Here are some rows, each followed by its group. Groups can overlap.
[ 1.   0.9  2.   2.   1.3  1.9  0.2  1.2  1.1  1.4 -2.6  1.2 -2.4  2.2
  1.8 -1.6 -0.1 -1.7 -1.4 -2.2  1.7 -1.5  0.  -2.1  1.   0.8 -1.7  1.4
 -1.5] mint
[-0.9 -0.1 -1.3 -0.4 -1.7 -0.7 -1.8 -0.7 -0.8 -0.5  1.3  0.5 -1.   0.7
 -0.8 -0.1 -0.2  1.4 -0.6  0.6 -0.2  0.   1.1  0.5  0.1 -0.1 -0.8 -0.2
 -0.3] hill
[-1.   0.8  1.  -0.7  1.2  0.7  0.5  0.2  0.   0.7 -0.1 -0.7  1.2 -0.6
 -0.7 -0.4  0.4  0.2  1.5  0.5 -1.7  1.5 -1.3 -1.3 -0.5 -0.4  2.2  0.7
  1.6] pond
[-0.4 -0.3 -2.   0.7 -1.1 -0.8 -1.3 -0.7 -0.7 -1.6  1.1 -0.5 -1.1  0.3
 -0.5 -0.1  0.1  1.3 -0.9  0.1  0.3 -0.3  0.9  1.6 -0.5 -0.7 -0.4 -0.2
 -0.4] raft
[-1.1  0.5  0.6 -0.5  0.5  1.   0.2 -0.4 -0.6  0.3  0.9  0.   0.8 -0.2
 -0.3 -0.7  0.5  0.   0.   0.5 -2.2  1.3 -1.5 -0.3  1.4 -0.6  1.5  0.1
  0.9] reed
[ 0.5  0.7  0.3 -0.9  0.7  0.4  0.8  0.3  0.3  0.6  0.8  0.2  0.6 -0.6
  0.4 -0.3 -0.5 -0.9 -0.1  0.6 -1.2  0.5 -0.2 -0.1  0.8  0.5  0.5  0.3
  1.4] reed
[-0.6 -0.4 -0.1  0.6 -0.3  0.1 -1.6 -0.2 -0.6 -1.8  0.6  0.  -1.6  0.6
 -0.1  1.5  0.3  1.3  1.   0.   0.3 -0.3  1.   1.3 -0.7  0.4 -0.6 -0.2
 -0.2] hill
[ 0.5  0.7  0.4 -0.4  0.8  0.7  1.   0.4  0.4  0.8  1.  -0.4  0.7 -0.7
  0.1 -1.  -0.6 -0.8  1.   0.6 -1.3  0.5 -0.2 -0.6  1.1  0.8  0.4  0.3
  1.3] reed
[ 0.1  0.7  0.7 -0.4  0.7 -0.1  0.6 -0.1 -0.1  0.7 -0.3  0.7  0.7 -0.8
  0.1  0.  -0.3 -0.3  0.9  0.5 -1.4  0.9 -1.  -0.8  0.2  0.1  1.3  0.1
  1.4] silk
[-1.6 -0.2  0.2 -2.2 -0.9 -0.1 -0.1 -2.4 -1.4 -0.3  0.5 -2.1  0.4  0.7
 -0.2  0.8  0.6 -0.5 -0.2 -0.8 -1.3  1.1 -1.1 -0.8  1.  -1.2  0.9 -0.5
  0.4] reed
[-1.2 -1.1 -0.8 -1.  -1.8 -2.1 -1.2 -1.  -1.1 -1.4 -0.1 -0.1  0.   0.2
 -0.1  0.3  1.5  0.2  0.6 -1.2 -0.2  0.2  0.4 -0.2  0.5 -0.7 -1.2 -1.4
 -1. ] pond
[ 0.1 -0.6 -0.8 -0.4 -1.  -2.2  0.1 -0.8 -0.1 -0.1 -0.1 -2.9  0.2 -0.1
  0.9  1.6  0.7  0.1  1.  -0.2 -0.4 -0.4 -0.5  0.   1.  -0.3 -0.1 -2.6
 -0.2] hill
[-0.5 -2.1 -0.4 -1.3 -0.3  0.8 -0.7 -0.7 -0.4 -0.9  0.2 -0.5 -0.4  1.3
 -0.2  1.7  1.5  0.7 -0.6 -1.6 -0.6  0.4  0.   0.7 -0.5 -0.4 -0.6 -0.9
 -1.1] cork
[-1.9 -1.4 -1.4 -1.6 -0.6 -1.2 -1.5 -1.4 -2.  -0.6  1.  -0.4  0.3  0.4
 -0.4  1.9  1.1 -0.3  0.2 -0.7 -0.9  1.  -1.2  0.   1.3 -1.1 -0.4 -1.
  0. ] cork
[ 0.5  1.4  0.5 -0.3  1.3  0.3  1.2  0.5  0.3  0.8  0.5  0.1  0.9 -1.2
 -0.6  0.1 -0.4 -0.6  2.1  1.  -0.9  0.8 -0.8 -0.6  0.2  0.7  1.2  0.4
  1.7] silk
[ 0.5  0.5 -0.4  1.1  0.  -1.3 -0.7  0.4  0.7 -0.1  1.8  0.5 -0.1 -1.3
 -1.4 -0.9 -0.7  0.9 -1.2  1.5  1.   0.7  1.5  0.8 -2.  -1.5  0.2  0.8
 -0.4] pond
[ 0.2  2.6  1.7  0.1  2.9  1.8  2.6  0.2  0.5  2.4  0.6 -1.1  2.4 -2.4
 -1.9 -1.5  2.4 -1.1 -0.6  2.   1.   2.9 -1.8 -2.9 -2.6  0.7 -2.9  2.2
  2.4] silk
[ 0.9  1.1  0.6  0.6  0.7  0.9  1.3  0.8  0.6  1.1  0.1  0.   0.8 -0.8
  0.6 -0.5 -1.2 -0.6  1.6  0.7 -0.7 -1.1 -0.3  1.2 -0.5  0.4 -0.4  0.2
  0.6] cork
[ 0.3 -0.6 -0.5  0.5 -1.3 -0.9 -0.2 -0.6  0.3 -0.5 -0.6  0.1 -0.6  0.1
  0.6  1.4  0.   1.3  0.5 -0.5  0.5 -0.2  0.4  1.1 -1.5  0.  -0.1 -0.4
 -1.5] hill
[-0.9  0.8  1.1  0.1  0.5  1.   0.4  0.1 -0.3  0.9 -0.4 -1.2  1.1 -0.6
 -0.7  0.1  0.8  0.1  0.3  0.4 -1.8  1.5 -1.1 -1.3  0.3 -0.3  2.6  0.7
  1.4] pond
[ 1.   1.1  2.6  1.2  1.6  1.9  0.4  1.   0.9  1.3 -1.6  1.2 -1.7  1.8
  1.7 -1.4 -0.2 -1.4 -1.3 -1.8  1.4 -1.1  0.2 -1.7  1.6  0.8 -1.4  1.
 -0.9] mint
[-1.7 -2.  -1.2 -1.   0.1  0.1 -1.5 -1.9 -2.1 -1.4  0.6 -0.7  0.2  0.4
  0.   1.7  1.2 -0.2 -1.1 -0.5 -0.8  0.3 -0.7  0.1  0.5 -1.  -0.3 -1.3
 -0.6] cork
[-0.2 -0.7  1.   0.4 -0.1  0.5 -0.2 -0.3 -0.9  0.  -0.9  0.3 -1.   0.5
 -0.9  1.4  0.3  0.5 -0.7 -0.8  0.1  0.5  0.6  0.  -0.4  0.9  0.4 -0.1
  1.2] pond
[-1.   0.4  0.5 -1.6  1.  -0.3  0.3 -0.3 -0.9  0.5  0.7 -1.   0.8 -0.3
 -0.9 -0.2  0.4  0.1  1.1  0.5 -2.1  1.3 -1.6 -0.4  1.7 -0.1  1.4  0.4
  0.9] reed
[ 2.9  0.6  0.9  0.7  0.8  0.7  1.8  2.4  2.2  1.6 -1.8  1.9  1.   1.5
  2.2 -2.4 -2.4 -2.4 -1.7  0.9  2.4 -2.2 -2.1 -1.   1.9  2.2  1.   2.
 -2.4] silk
[ 0.3 -0.5 -0.7 -0.3 -1.2 -1.5 -0.2  0.6  0.1 -0.4 -0.4 -0.1 -0.6  0.1
  0.5  2.2  0.   1.2  0.1 -0.5  0.5 -0.2  0.4  1.3 -0.8  0.9  0.  -0.1
 -1.6] hill
[ 1.2  1.8  1.2  2.2  0.8  1.3  0.4  1.1  1.8  0.9  2.1  2.1 -1.3 -1.9
 -2.2 -1.3 -0.8 -0.9 -2.1  2.1  1.   0.3  2.2 -0.5  0.3 -2.2 -2.1  1.6
  0.6] mint
[-1.3 -0.9 -1.4 -2.4 -0.1 -1.1 -0.8 -1.3 -1.6 -1.4 -0.2 -1.1 -0.2  0.7
 -0.1  2.1  1.3  0.1  0.2 -1.  -0.2  0.2  0.6  0.3  0.1 -0.9 -1.1 -1.5
 -0.6] fern
[-0.4 -0.8 -0.3  0.2 -1.   0.2 -0.1 -1.4  0.  -1.1 -0.3 -1.1 -0.4  0.5
 -0.1  0.5  0.7  0.4  0.4 -0.4 -0.2 -0.2  0.1  0.8  0.  -0.4 -0.7 -0.9
 -0.5] hill
[-1.5 -1.5 -0.3 -0.5 -1.8  0.8 -1.3 -1.7 -0.9 -0.7  0.1  0.1 -0.2  0.2
 -0.3  0.3  2.   0.2 -0.4 -1.2 -0.2  0.2  0.5 -0.3  0.3 -0.3 -0.9 -1.3
 -1. ] pond
[ 0.2  1.4  0.8 -0.7  1.5  1.   1.1  0.   0.2  1.1 -0.1  0.5  1.2 -1.7
 -1.2 -0.1  0.  -0.8  0.5  1.1 -1.2  1.8 -0.3 -1.6 -0.2  0.4  1.8  0.5
  2.1] silk
[-0.5 -1.  -0.9 -1.5 -0.6  0.2 -0.9 -0.1 -0.9 -0.9 -0.1 -0.9 -0.5  0.9
  0.   0.4  0.6  0.7  0.2 -0.3 -0.1 -0.1  0.   0.7  0.2 -0.8 -0.5 -0.7
 -1. ] raft
[ 0.3  0.5 -1.1  1.4 -0.3 -1.1 -0.7  0.3  0.5  0.   2.1  0.4  0.  -1.3
 -1.6 -1.  -0.8  0.5 -0.9  1.8  0.9  1.   1.7  0.4 -1.  -1.8  0.1  0.6
 -0.4] fern
[ 2.2  0.7  0.9  2.1  1.3 -0.2  1.6  2.2  2.4  1.6 -1.7  2.   0.9  1.6
  2.4 -2.1 -2.2 -2.9 -1.4  0.9  2.9 -2.1 -2.6 -1.1  2.1  2.6  1.   2.4
 -2.9] silk
[ 0.4  0.4 -0.3  0.8  0.1  1.  -0.2  0.5  0.5  0.   1.6  0.4 -0.3 -1.1
 -1.3 -0.1 -0.6  0.5 -1.1  1.4  0.7  0.6  1.4  0.7 -2.1 -1.4  0.6  0.7
  0. ] hill
[ 0.4  0.6 -0.5  1.7 -0.7 -0.5 -0.7  0.6  0.6 -0.2  1.7  0.6 -0.2 -1.2
 -1.4 -0.6 -0.8  0.8 -1.1  1.7  0.8  1.   1.7  0.8 -1.5 -1.7  0.4  0.8
 -0.4] pond
[-0.5 -0.5 -1.2  0.1 -0.8 -0.4 -0.9 -0.3 -1.1 -0.5  1.1  0.3 -1.1  0.6
  0.1  0.2  0.1  1.8 -0.5  0.2  0.3 -0.3  0.8  1.4 -1.2  0.  -0.3  0.3
 -0.4] raft
[-2.1 -1.7 -1.3 -1.6 -0.7 -0.6 -1.6 -1.8 -2.9 -2.   0.6 -1.7  0.2  0.
 -0.6  0.7  1.3 -0.1  0.6 -0.2 -0.8  0.3 -0.8 -0.1  0.7 -1.1 -0.2 -1.9
 -0.6] cork
[ 0.4  0.1 -1.7  0.7 -1.2 -0.7 -0.1  0.5  0.4 -0.2  1.2  0.7 -0.4 -0.5
 -1.2 -0.1 -0.6  1.4  0.5  1.2  0.6  0.1  1.3  1.7 -1.2 -0.3  0.3  0.3
  0.1] raft
[-0.9 -0.6 -1.4  0.  -1.6  0.1 -1.2 -0.6 -1.4 -0.5  0.3  0.6 -1.5  0.8
  0.2  0.4  0.4  2.1 -0.2 -0.1  0.2 -0.4  1.   1.2  0.   0.1 -0.7 -0.2
 -0.3] hill
[-1.6 -1.1 -1.2 -1.9 -1.  -0.8 -2.  -1.2 -0.7 -1.7  0.1 -0.1 -0.3  0.4
 -0.4  0.   1.2  0.3 -0.3 -1.4 -0.1  0.2  0.5  0.5  0.4 -1.  -1.2 -1.1
 -1. ] pond
[ 0.1  1.4  0.8  0.3  1.4  0.4  1.2  0.2  0.2  1.1 -0.4  0.   1.3 -1.4
 -1.  -0.6 -0.1 -0.6 -0.5  1.1 -1.1  1.6 -0.5 -1.6  0.4  0.6  1.6  0.7
  1.8] silk
[ 0.7  0.1  0.2  0.7 -0.1  0.2  0.3  0.8  0.8  0.2 -1.1  0.3  0.5 -0.7
  1.   0.5 -0.4 -0.4 -0.4 -0.1  0.8 -0.6  0.7  0.  -0.9  0.8  0.7  0.2
  0.4] fern
[ 0.5  0.4 -0.6  0.9 -0.5 -1.7 -0.2  0.3  0.7 -0.6  1.6  0.9 -0.3 -0.9
 -1.3 -1.  -0.7  0.6 -0.7  1.4  0.7  0.7  1.4  0.8 -1.1 -1.5  0.9  0.6
 -0.1] hill
[-0.1 -0.7  0.9  0.1  0.3  0.  -0.4 -0.8 -0.6  0.1 -1.  -0.3 -1.   0.1
 -1.  -0.2  0.3  0.4 -0.8 -0.6  0.   0.6  0.7  0.5 -1.9  0.7  0.6  0.2
  0.8] pond
[ 1.2  1.9  1.2  2.1  0.9  1.4  0.4  1.5  1.8  1.2  2.2  1.7 -1.2 -1.8
 -2.1 -1.4 -0.9 -0.9 -2.2  2.2  1.   0.3  2.1 -0.1  0.5 -2.1 -1.8  1.7
  0.6] mint
[ 0.8  0.1  0.2  0.2  0.4 -1.2  0.3  0.7  0.8 -0.3 -1.2  0.3  0.5 -0.7
  0.9  1.8 -0.5 -0.3  0.9  0.   0.8 -0.6  0.7  0.3 -0.4  1.5  0.7  0.4
  0.5] fern
[-0.4 -0.2 -2.9  0.4 -0.3 -0.5 -1.7 -0.7 -0.2 -1.2  0.9  0.2 -1.   0.4
  0.   0.9  0.2  1.6  0.   0.2  0.4 -0.3  1.   2.4 -0.5 -0.5 -0.2  0.2
 -0.4] raft
[ 0.1 -0.9 -0.2 -0.1 -0.1  0.2  0.1  0.2 -0.3 -0.4  0.2 -1.3  0.1 -0.1
  0.7  0.2  1.   0.1 -0.2  0.1 -0.5 -0.5 -0.5  0.4  1.  -0.6  0.2 -2.2
 -0.3] hill
[ 1.4  0.2 -0.5  0.6  0.6 -1.   0.7  1.   1.3  0.2 -1.2  0.9  2.1 -0.4
  1.  -0.7 -1.6 -1.  -1.3  0.3  1.1 -0.9 -0.9 -1.  -0.1  1.2  0.6  0.5
 -0.2] raft
[ 1.2  0.4  1.7  1.   1.2  1.5  0.8  1.7  1.4  1.1 -1.7  2.6 -1.9  2.1
  1.2 -1.8 -0.6 -1.7 -1.  -0.9  1.7 -1.7 -0.6 -1.2  2.   1.   0.8  1.
 -1.7] mint
[-1.8 -1.5 -0.1 -1.  -0.6  0.6 -1.7 -1.9 -2.6 -2.1  0.7 -1.4  0.2  0.2
 -0.1  1.   2.1 -0.1  1.  -0.3 -0.8  0.4 -0.7 -0.2  0.9 -1.1 -0.3 -1.9
 -0.5] cork
[-1.  -1.2  0.  -0.3 -0.6 -1.6 -2.4 -0.8 -1.6 -0.6 -0.3  0.5 -0.8  1.3
 -0.7  1.9  0.8  1.1 -0.7 -1.3 -0.4  0.5  0.6  0.3 -0.3  0.2 -1.  -0.8
  0.2] fern
[ 0.1 -0.7 -0.2 -1.4 -0.1  0.2  0.1 -0.3 -0.2 -0.3  0.  -0.8  0.1 -0.2
  0.3  0.7  0.6  0.2  1.  -0.3 -0.5 -0.4 -0.3 -0.3  0.7  0.2 -0.2 -2.4
  0. ] hill
[ 0.2 -0.9 -1.6 -1.1 -1.5 -1.1 -0.1  0.3  0.  -0.3 -0.2 -1.3  0.1 -0.1
  0.7  1.8  0.7  0.   0.6 -0.1 -0.5 -0.5 -0.6 -0.1  0.5 -1.3  0.1 -1.6
 -0.3] hill
[ 0.7 -0.4  0.1 -2.1  0.1 -0.2  0.6  0.8  0.6  0.2 -0.8 -0.1  0.4 -1.1
  0.7  0.2 -0.6 -0.2  0.3 -1.  -0.1 -0.9 -0.6  0.2 -1.2  0.6 -0.1 -1.7
 -1.3] cork
[-0.8 -0.1 -1.7  0.5 -0.6 -2.9 -1.6 -1.6 -0.7 -2.6  1.3 -0.6 -0.9  0.4
 -0.5 -0.5 -0.4  1.2  0.6  0.6 -0.2  0.   1.2  1.4 -0.2 -1.2 -0.8 -0.2
  0.1] hill
[-1.9 -0.4  0.2 -0.4 -0.5  0.4  0.  -0.8 -1.7 -0.1  0.9 -1.   0.4  0.5
 -0.2  0.1  0.9 -0.4  0.7 -0.8 -1.2  1.2 -0.8 -0.9  1.4 -1.   0.6 -0.7
  0.3] reed
[ 0.2  0.9  1.2  1.1  0.7  1.5 -0.9  0.6  0.4  0.6  1.5  1.5 -1.2 -1.1
 -1.4 -1.1 -0.8 -0.2 -1.3  1.3  0.7 -0.6  1.9 -0.8  0.2 -1.6 -1.3  0.9
  0.7] mint
[-1.4 -1.1 -0.2 -0.7 -1.1 -0.3 -0.7 -2.6 -2.2 -1.3  0.2 -0.1 -0.2  0.3
 -0.1  0.   1.2  0.3  0.  -1.1 -0.3  0.3  0.5  0.6  0.7 -0.5 -1.  -1.3
 -0.8] pond
[-0.4 -0.2  0.8 -0.8  0.1  0.6  0.1 -0.5 -0.5  0.1 -0.8 -0.3 -0.2  0.3
 -0.6  1.   0.5  0.   0.4 -0.5 -1.   1.  -0.1 -0.6 -0.9 -0.3  1.9 -0.3
  0.7] fern
[-0.8 -0.1  0.  -0.8  0.2  0.   0.1 -2.1 -1.2  0.2  0.2 -0.2  0.2  1.1
  0.1 -0.2  0.1 -0.3  0.2 -0.1 -1.6  0.7 -0.5 -0.9  1.1 -0.6  0.9 -0.9
  0.4] silk
[-0.3 -0.8 -0.2  0.2 -0.6 -1.6 -0.2  0.5 -0.4 -0.8 -0.4 -0.5 -0.5  0.4
  0.4  0.7  0.6  0.4 -0.1 -0.7 -0.1 -0.2  0.1  0.2 -0.3 -0.5 -0.6 -0.8
 -0.5] hill
[ 0.7  1.2  0.4 -0.2  1.1  1.2  1.4  0.7  0.6  0.8  0.5 -1.   1.5 -1.5
  0.5 -0.3 -1.1 -0.4  1.8  1.1 -0.6 -0.7 -0.6  0.4  0.   0.6  0.  -0.1
  1. ] silk
[-0.6 -0.2  1.1 -1.7  0.4  0.   0.1 -0.9 -0.5  0.1 -0.7 -0.5 -0.1  0.2
 -0.4  0.4  0.4  0.   0.4 -0.6 -1.   0.9 -0.1 -0.5  0.1 -0.9  1.8 -0.8
  0.8] fern
[ 0.3  2.4  1.6 -0.1  2.6  1.3  2.4  0.4  0.5  2.9  0.7 -0.6  2.6 -2.9
 -2.  -1.3  2.6 -1.1 -0.8  2.1  1.   2.6 -1.9 -2.4 -2.4  0.2 -2.4  1.9
  2.9] silk
[ 0.8  0.3  0.6  0.7  0.3  1.   0.7  0.4  0.5  0.5 -0.6 -0.3  0.7 -0.5
  0.9 -0.5 -1.1 -0.1  1.9  0.  -0.5 -0.8  0.3  0.4  0.   0.9  0.3  0.1
  0.7] cork
[ 0.5  1.3  0.5 -0.1  1.   0.   1.3  0.1  0.2  1.2  0.1 -0.2  1.  -1.3
  0.2 -0.3 -0.5 -0.4  1.5  1.  -1.   0.8 -0.9 -0.7 -0.6  0.1  1.2  0.6
  1.6] silk
[-0.8 -0.1  0.1 -1.4 -0.1 -0.2  0.1 -1.  -0.3  0.3  0.3 -2.   0.1  0.8
  0.4 -0.4  0.1 -0.5  0.9 -0.1 -1.4  0.8 -0.7 -0.3  1.  -1.2  0.8 -0.9
  0.5] silk
[ 0.1  0.3  0.1 -0.9  0.5 -0.6  0.5 -0.5  0.3  0.2  0.3 -0.6  0.5  0.4
  0.2 -0.6 -0.5 -0.7  0.3  0.2 -1.5  0.7 -0.2  0.6  1.1 -0.1  0.5 -0.1
  1. ] reed
[-0.6  0.8  0.8 -0.9  0.9  1.3  0.5 -0.4 -1.1  0.7  0.  -0.6  1.  -0.6
 -0.2 -0.1  0.5  0.2  0.6  0.5 -1.7  1.4 -1.3 -1.2  0.7  0.3  2.1  0.8
  1.5] pond
[ 1.   0.5  0.3  0.7  0.4 -0.1  1.1  0.9  0.9  0.5 -0.8 -1.   0.5 -0.9
  0.8  0.1 -1.2 -0.5  1.3  0.4 -0.7 -1.  -0.1  1.1 -0.9  0.7 -0.1 -0.7
  0.3] raft
[ 2.1  0.7  1.1  1.4  0.7  0.5  1.5  2.1  2.   1.2 -2.   2.9  0.6  1.5
  1.8 -2.  -2.  -2.  -1.   0.8  2.  -2.1 -2.1 -0.4  1.5  1.6  1.2  1.9
 -2. ] reed
[ 0.4  0.4 -0.2  1.  -0.1 -1.  -0.8  0.1  0.6 -0.1  1.5  0.3 -0.3 -1.
 -1.5 -0.9 -0.7  0.4 -1.5  1.4  0.7  0.6  1.4  0.9 -1.4 -1.5  0.3  0.7
  0. ] hill
Which 3 other groups have their centres nearest to the centre of group cork, nearest first?
pond fern hill
Which 2 groups are nearest to each row below, nearest first, going by the distance to the group's nearest row?
[ 0.   2.2  1.4  0.4  2.1  1.4  2.1  0.1  0.1  2.1  0.2  0.7  2.1 -1.9
 -1.8 -1.3  2.1 -1.  -0.2  1.9  0.8  2.1 -1.7 -2.2 -2.1  0.2 -2.2  1.7
  2.1] silk pond
[-0.9 -0.2  0.  -0.1 -0.4  0.1  0.  -0.9 -1.3 -0.1  0.2 -1.2  0.1  0.9
  0.4 -0.2  0.  -0.3  1.2 -0.2 -1.5  0.8 -0.5 -0.7  1.1 -0.4  0.7 -0.9
  0.5] silk reed
[-0.2  2.1  1.4 -1.3  2.2  1.7  2.2  0.2  0.3  2.2  0.5  0.2  2.2 -2.
 -1.9 -1.2  2.2 -1.  -1.3  1.8  0.8  2.2 -1.8 -2.1 -2.2  0.5 -2.1  1.8
  2.2] silk pond
[-0.6 -0.5 -1.3 -1.2 -0.6 -2.6 -1.  -0.3 -1.  -0.4  0.4  0.4 -1.4  0.9
  0.5  0.   0.3  1.7  0.5 -0.2  0.4 -0.3  1.   1.3 -0.1  0.3 -0.6 -0.3
 -0.4] raft hill
[-2.9 -1.6 -1.2 -1.  -0.5 -0.2 -2.2 -1.1 -1.7 -1.2  0.7 -0.7  0.3  0.5
 -0.5  0.1  1.8 -0.4 -0.3 -0.5 -0.9  1.1 -0.6 -0.4  1.7 -0.8 -0.2 -0.6
  0.2] cork reed
[ 0.9  1.   2.1  1.   1.4  1.6  0.5  1.   0.9  1.5 -1.5  1.3 -1.7  1.9
  1.5 -1.3 -0.3 -1.4 -1.6 -2.   1.4 -1.1  0.2 -1.9  1.2  1.3 -1.1  1.1
 -0.8] mint reed
[ 0.9  2.1  0.4  2.9  0.7  0.3  0.2  0.9  1.1  0.9  2.9  1.4  0.  -2.1
 -2.4 -1.5 -1.  -0.6 -2.4  2.9  1.6  1.4  2.6 -0.7  0.1 -2.6 -1.9  1.6
 -1.9] mint fern
[ 1.   0.5  0.1  0.4  0.5 -1.8  1.   1.2  0.9  0.7 -0.5 -0.2  0.5 -0.8
  0.9  0.  -1.3 -0.7  0.   0.4 -0.4 -1.  -0.2  0.9 -1.   0.7 -0.8 -0.4
  0.1] raft cork
Which 3 groups are nearest to each row below, nearest first, going by the distance to the centre of the group?
[-0.2 -1.4 -1.5 -0.5 -0.2  0.1 -0.2 -0.7 -0.2 -0.8 -0.5 -0.7 -0.6  1.
  0.5  0.7  0.8  0.8  0.8 -0.4  0.1 -0.1  0.1  0.8 -0.2 -0.7 -0.6 -0.6
 -1.2] hill cork raft
[-1.1  0.5  0.3 -1.7  0.6 -0.3  0.2 -0.9 -0.7  0.4  0.8 -2.4  0.8 -0.3
 -0.4 -0.1  0.4  0.   1.7  0.4 -1.9  1.2 -1.5 -0.5  0.9 -0.2  1.5  0.4
  0.9] reed pond cork
[-0.4 -1.2 -1.2 -0.1 -1.  -0.8 -0.4 -0.9 -0.7 -0.8  0.  -0.7 -0.4  1.1
  0.   0.1  0.9  0.7 -0.4 -0.5  0.  -0.1  0.   0.5 -0.8  0.2 -0.8 -0.7
 -1.1] hill raft cork
Group cork spreads out most along one direction. Which 3 other groups' directions of most spread are closest to that one, closest first?
fern reed raft
Which 2 groups are nearest to each row below, nearest first, going by the distance to the centre of the group?
[ 0.2  0.8  1.2  1.3  0.4  1.1 -1.1  0.4  0.3  0.7  1.4  1.8 -1.2 -1.
 -1.7 -1.2 -0.9 -0.2 -1.1  1.3  0.7 -0.6  1.8 -0.8  0.1 -1.9 -1.3  1.
  0.7] mint pond
[ 1.1  0.9  1.8  1.5  1.2  1.7  0.3  1.   1.   1.3 -2.1  1.3 -2.1  2.6
  2.1 -1.7 -0.4 -1.8 -1.8 -2.1  1.9 -1.6  0.1 -2.   1.8  1.4 -1.5  1.3
 -1.6] mint silk
Which 3 other groups have their centres nearest to the centre of group raft, nearest first?
hill fern pond
Which 3 other groups have their centres nearest to the centre of group pond, nearest first?
fern hill cork
Which 3 groups are nearest to each row below, nearest first, going by the distance to the group's nearest row?
[ 1.2  1.7  1.4  0.3  2.1  0.9  1.9  1.3  1.3  1.8 -0.7  1.3  0.7  0.5
  1.4 -0.8 -1.2 -1.4  0.8 -1.7  0.2 -1.9 -1.  -0.9  0.3  0.  -1.5  1.1
  0.6] cork mint silk
[ 0.8  0.3  0.4  0.3  0.2 -1.3  0.7  0.8  0.8  0.5 -0.5  0.2  0.7 -0.4
  0.8  0.3 -1.  -0.1  1.7  0.1 -0.5 -0.8  0.3  0.6 -0.3  1.5  0.  -0.3
  0.6] raft cork fern
[-0.3 -0.3 -0.6 -0.4 -1.4 -0.6 -1.  -1.3 -0.4 -0.8  1.  -0.5 -0.9  0.7
  0.7  1.1  0.1  1.6  0.1  0.2  0.4 -0.4  0.9  2.9 -1.1 -0.4 -0.5 -0.1
 -0.3] raft hill cork
Group mint spreads out most along one direction. Which 3 other groups' directions of most spread are closest to that one, closest first?
hill silk reed
Which 3 other groups have their centres nearest to the centre of group reed, nearest first?
silk pond fern
Which 3 other groups have their centres nearest to the centre of group fern, nearest first?
pond hill raft
Which 3 other groups have their centres nearest to the centre of group silk, nearest first?
reed pond fern
Which 2 groups are nearest to each row below, nearest first, going by the average distance to the group's rows?
[-0.3  0.  -0.2  0.8 -1.  -0.2 -0.5 -0.1  0.  -1.   0.9  0.5 -0.8 -0.4
 -1.2  0.  -0.2  1.3  0.5  0.8  0.5  0.2  1.3  1.8 -0.9 -0.8  0.   0.1
  0.1] raft hill
Group raft spreads out most along one direction. Which 3 other groups' directions of most spread are closest to that one, closest first?
cork reed pond
Which 3 groups are nearest to each row below, nearest first, going by the average distance to the group's rows?
[ 1.7  0.1 -0.4  0.9  0.1  0.6  0.9  1.1  1.7  0.2 -1.3  1.   1.5 -0.3
  1.3 -1.  -1.6 -1.1 -0.5  0.3  1.3 -1.4 -1.3 -0.7  0.6  2.   0.7  1.1
  0.3] raft reed silk
[-1.3  1.   0.4 -0.9  0.5  0.6  0.5 -1.5 -1.2  0.6  1.3 -1.   1.7 -0.9
 -0.2 -0.4  0.9  0.1  0.2  0.7 -2.9  2.1 -1.7 -0.9  2.1  0.1  1.4  0.
  1.2] reed pond silk
